500 stands for zero in the data rows.
Here is a table of points, one per row:
[436 594 615 417 614 640 538 261 391 606 502 398 568 540 390 515 406 605 250 463 972 429 552 733 561 575 330 588 494 518 658 663 442 569 331 321]
[430 394 468 261 516 608 361 523 739 603  66 352 542 500 624 568 617 357 484 494 633 214 356 372 605 604 523 640 279 712 768 449 602 535 496 380]
[599 498 491 523 509 123 510 532 434 607 548 470 525 470 736 462 532 549 431 405 641 329 415 454 678 412 382 586 597 500 713 655 392 518 379 190]
[279 597 449 648 430 686 421 699 562 599 494 370 547 512 560 358 507 502 473 375 451 316 746 338 591 323 821 273 395 398 766 597 270 571 652 625]
[567 357 670 531 668 653 324 282 607 356 660 446 408 464 453 657 608 570 618 311 429  26 218 450 469 374 415 604 367 630 496 465 548 487 548 508]
[556 491 519 658 402 697 637 444 369 509 550 644 629 514 614 643 478 470 434 513 290 398 562 555 605 727 598 670 757 484 344 554 437  86 412 551]
[446 403 710 574 820 539 708 517 376 676 617 504 628 504 633 501 495 228 521 540 491 876 494 273 489 595 457 393 188 559 406 383 748 405 312 390]
[572 821 508 304 612 399 252 570 356 657 522 625 547 416 404 497 397 682 478 429 460 588 121 858 434 397 838 606 526 365 520 241 460 552 513 375]
[298 589 505 570 437 539 123 398 439 750 544 589 680 458 639 637 592 343 511 594 515 432 583 517 512 514 486 356 749 459 418 844 624 352 631 589]
[404 446 431 662 650 455 679 710 574 326 550 542 361 500 373 658 417 608 453 553 412 501 485 483 336 745 424 391 832 411 636 532 515 649 663 560]
[467 652 506 310 586 779 618 488 565 623 495 575 596 256 369 361 533 464 577 502 204  80 659 566 518 720 304 469 440 344 368 484 551 646 472 677]
[559 618 638 475 266 319 395 444 698 568 427 774 536 695 539 576 428 496 630 626 569 605 523 541  19 451 286 401 392 286 287 454 423 390 462 472]
[706 535 432 432 679 688 734 428 511 403 362 443 774 767 724 445 564 567 300 719 732 487 646 444 707 227 575 513 684 655 443 444 603 584 451 520]
[489 840 493 410 413 454 452 185 525 571 640 381 486 753 292 628 466  91 502 624 476 508 737 657 541 706 522 469 493 529 560 358 602 373 422 552]
[519 543 754 457 319 455 443 427 104 517 228 397 479 479 583 335 999 598 746 498 450 672 656 311 205 879 462 377 481 612 341 331 303 530 472 341]
[416 569 611 343 480 544 810 477 314 644 414 619 844 508 451 348 429 379 569 607 418 654 232 571 420 491 352 510 575 419 604 720 516 208 623 555]
[635 546 367 460 650 637 551 409 278 599 469 606  15 250 487 495 495 223 475 561 504 435 417 484 557 561 394 664 590 344 441 504 787 169 683 544]
[326 498 469  95 311 426 705 702 548 461 527 621 355 681 481 706 292 429 853 411 184 484 510 615 600 331 523 280 708 678 229 378 814 767 346 473]
[504 229 555 433 531 724 559 514 597 435 311 446 479 309 518 397 577 359 508 714 494 639 605 627 627 506 559 239 430 618 561 492 466 523 551 532]
[798 465 557 555 397 771 521 434 753 479 523 636 491 642 316 587 559 619 707 444 452 488 517 512 696 571 659 641 472 200 527 459 476 568 303 297]
[527 464 585 489 584 559 486 590 463 704 705 786 756 338 626 269 528 477 477 834 385 420 465 683 363 541 494 613 405 284 543 361 508 478 732 494]
[540 525 764 608 690 445 608 485 683 428 561 105 437 444 601 266 408 342 497 554 850 323 151 527 420 574 838 464 645 625 382 515 164 543 365 638]
[529 522 569 407 513 376 463 441 502 677 571 371 536 577 456 353 700 892 390 737 458 518 306 309 654 498 405 677 522 624 755 598 480 718 467 734]
[474 367 656 399 458 185 389 701 452 543 536 500 403 725 192 546 245 460 454   0 624 527 607 171 518 450 436 512 703 488 423 430 553 534 441 713]
[795 380 342 588 354 327 523 260 689 587 476 416 285 510 345 244 642 556 330 601 442 482 406 470 293 321 631 408 647 697 634 311 548 405 464 200]
[402 634 400 656 409 574 385  56 470 417 342 497 573 479 678 369 396 534 329 412 255 630 596 595 603 800 393 709 649 664 559 469 719 522 264 695]
[428 381 597 367 596 428 266 464 373 163 713 444 461 552 290 446 676 658 504 420 505 386 548 513 465 182 456 470 372 354 479 817 806 380 374 634]
[503 222 198 432 725 385 449 134 379 667 504 534 664 376 431 686 378 387 479 575 324 493 423 462 577 655 360  45 445 306 418 559 359 488 503 470]
[552 624 379 508 386 686 398 751 444 741 707 399 458 430 661 550 469 379 513 394 756 447 517 720 519 509  87 487 585 549 422 563 549 528 368 702]
[594 360 471 336 613 575 509 756 531 516 584 365 529 594 590 636 574 473 927 453 508 666 525 622 210 473 493 687 580 497 999 668 455 401 483 632]
[576 434 344 506 412 479 597 688 587 419 573 555 275 374 461 538 525 856 590 462 479 724 373 549 926 924 643 339 264 412 559 687 704 512 498 467]
[745 474 568 701 441 489 704 477 642 372  27 482 495 460 242 325 632 745 468 412 784 350 575 494 374 378 274 270 567 484 736 530 565 303 528 921]
[483 491 263 685 595 630 169 501 502 336 404 464 709 303 313 524 257 434 854 420 524 752 610 558 503 460 473 445 425 393 312 518 640 714 594 566]
[578 689 589 490 752 363 598 499 330 514 647 552 410 517 292 617 511 646 654 465 432 517 606 639 796 401 522 542 299 999 304 554 213 519 553 556]
[711 507 503 658 437 269 467 356 574 637 590 788 476 465 493 468 361 313 328 235 599 361 570 212 396 557 578 360 383 589 652 330 511 639 294 816]
[330 157 524 694 167 529 489 567 742 587 781 490 471 607 407 446 344 567 395 569 425 489 585 216 234 346 422 482 447 722 516 510 364 330 574 394]
[785 496 554 324 695 439 246 816 769 444 330 417 509 359 386 402 707 448 106 570 762 621 440 259 878 487 344 644 597 361 190 615 149 379 441 539]
[373 647 448 632 634 533 601 440 720 505 682 503 351 532 571 669 457 520 412 414 419 633 481 582 221 447 377 691 407 503 522 794 574 808 322 304]
[411 531 540 392 526 525 376 454 563 532 665 368 485 503 520 572 924 572 495 328 601 591 444 303 441 516 554 309 887 541 644 350 407 529 547 466]
[503 377 289 356 336 632 551 559 221 547 494 444 440 532 595 379 466 595 382 538 754 511 435 347 336 505 485 756 601 423 323 399 432 694 411 446]
[326 346 401 592 341 510 668 379 786 756 383 468 539 573 478 428 650 491 687 354 544 666 403 677 583 557 744 531 545 469 249 641 615 531 401 570]
[532 336 299 437 447 393 542 366 589 237 547 325 546 688 922 632 577 528 323 122 430 544 450 755 776 359 541 581 299 511 436 182 562 529 801 617]
[362 510 546 418 415 624 435 573 626 452 630 549 584 445 406 256 316 458 504 430 346 621 420 636 556 576 385 563 497 632 421 410 483 229 585 535]
[400 258 380 402 761 333 404 473 480 393 481 531 493 302 431 708 573 456 428 426 437 623 613 627 507 340 511 643 599 417 570 361 249 645 253 477]
[736 467 690 480 438 408 479 354 524 486 536 641 515 532 431 448 264 442 562 306 625 520 648 205 561 511 734 482 468 649 535 474 398 695 999 267]
[506 475 533 753 277 511 404 747 390 223 390 587 622 266 511 873 307 469 486 804 492 552 226 582 503 501 669 329 416 676 601 288 526 450 462 534]
[109 515 636 724 584 655 491 607 414 582 122 544 406 412 335 595 251 573 363 521 252 560 491 526 326 323 506 516 637 729 496 528 597 587 651 393]
[787 773 288 538 609 397 370 565 430 740 419 409 455 441 858 278 426 778 705 672 580 328 866 465 490 561 633 328 503 519 407 525 476 180 295 247]
[617 383 599 672 848 650 327 823 347 560 543 602 319 999 584 436 568 516 409 715 347 510 401 749 534 610 524 315 369 449 414 380 627 674 551 496]
[205 472 564 618 609 457 402 199 650 437 662 735 446 433 644 594 614 267 655 767 667 606 622 615 614 438 463 781 616 464 562 494 606 308 780 574]
[323 530 877 427 416 672 472 442 454 196 398 445 115 574 681 242 212 673 532 555 583 572 504 407 690 354 346 356 509 101 744 372 276 517 400 418]
[  0 477 146 788 610 344 674 704 524 472 500 434 663 555 386 639 702 644 788 452 563 456 526 654 461 552 334 546 428 380 331 231 355 424 570 381]
[474 596 339 236 429 688 451 489 552 591 396 179 325 554 571 999 448 782 369 503 661 588 539 376 273 330 633 473 187 431 433 575 371 440 629 699]
[627 353 363 456 491 266 449 547 293 366 341 418 719 669 396 436 154 574 743 490 415 370 319 468 551 715 356 597 437 409 328 537 741 572 524 352]
[501 491 401 678 449 364 476 400 598 518 490 556 440 595 371 427 282 576 449 726 399 447 502   0 433 417 818 756 492 566 521 376 545 395 293 656]
[684 306 698 581 103 520 555 448 226 694 660 431 507 391 627 582 628 570 389 450 705 337 595 647 682 186 350 619 558 421 407 601 419 780 448 551]
[536 646 561 506 443 401 611 605 626 378 540 513 505 388 692 360 454 533 439 585  29 715 313 461 362 286 519 406 512 434 444 632 526 543 618 595]
[610 660 551 627 346 309 449 601 674 301 584 174 483 497 433 636 590 346 197 501 126 523 591 560 382 713 386 548 513 536 478 479 547 542 618 305]
[390 669 357 497 483 572 535 489 488 217 393 999 602 520 646 480 722 486 425 186 557 437 484 445 367 471 577 446 372 628 505 638 401 367 443 242]
[542 849 396 508 451 781 595 484 426 172 559 497 595 409 337 473 742 365 518 710 804 524 381 212 797 330 476 407 486 510 510 280 574 711 550 376]
[556 549 830 675 529 352 810 684 396 460 450 437 450 470 675 602 587 364 538 588 381 461 469 561 602 437 613 645 430 238 553 672 470 610 380 552]
[556 364 145 240 317 438 476 430 248 255 389 541 370 631 523 343 426 306 690 555 444 405 596 640 351 672 552 442 414 613 540 806 101 568 450 504]
[366 448 627 251 562 367 696 532 498 526 687 642 630 189 445 382 404 544 372 641 657 449 885 660 281 769 677 484 479 497 451 481 791 429 526 541]
[459 560 442 550 428 423 613 618 389 667 562 328 457 542 282 422 488 267 320 253 295 582 458 516 421 257 476 632 359 393 563 449 467 370 545 283]
There is one direction along which these points spread out most. How many in every 100 of the points above lie lower along it than each point below? Answers are rounded to whole numbers. More than half of the points above lie lower than the first one.
[400 258 380 402 761 333 404 473 480 393 481 531 493 302 431 708 573 456 428 426 437 623 613 627 507 340 511 643 599 417 570 361 249 645 253 477] 58
[416 569 611 343 480 544 810 477 314 644 414 619 844 508 451 348 429 379 569 607 418 654 232 571 420 491 352 510 575 419 604 720 516 208 623 555] 5
[795 380 342 588 354 327 523 260 689 587 476 416 285 510 345 244 642 556 330 601 442 482 406 470 293 321 631 408 647 697 634 311 548 405 464 200] 81
[506 475 533 753 277 511 404 747 390 223 390 587 622 266 511 873 307 469 486 804 492 552 226 582 503 501 669 329 416 676 601 288 526 450 462 534] 34
[428 381 597 367 596 428 266 464 373 163 713 444 461 552 290 446 676 658 504 420 505 386 548 513 465 182 456 470 372 354 479 817 806 380 374 634] 63
[501 491 401 678 449 364 476 400 598 518 490 556 440 595 371 427 282 576 449 726 399 447 502   0 433 417 818 756 492 566 521 376 545 395 293 656] 67
[617 383 599 672 848 650 327 823 347 560 543 602 319 999 584 436 568 516 409 715 347 510 401 749 534 610 524 315 369 449 414 380 627 674 551 496] 31
[559 618 638 475 266 319 395 444 698 568 427 774 536 695 539 576 428 496 630 626 569 605 523 541  19 451 286 401 392 286 287 454 423 390 462 472] 25
[556 491 519 658 402 697 637 444 369 509 550 644 629 514 614 643 478 470 434 513 290 398 562 555 605 727 598 670 757 484 344 554 437  86 412 551] 19
[326 498 469  95 311 426 705 702 548 461 527 621 355 681 481 706 292 429 853 411 184 484 510 615 600 331 523 280 708 678 229 378 814 767 346 473] 0
[373 647 448 632 634 533 601 440 720 505 682 503 351 532 571 669 457 520 412 414 419 633 481 582 221 447 377 691 407 503 522 794 574 808 322 304] 38
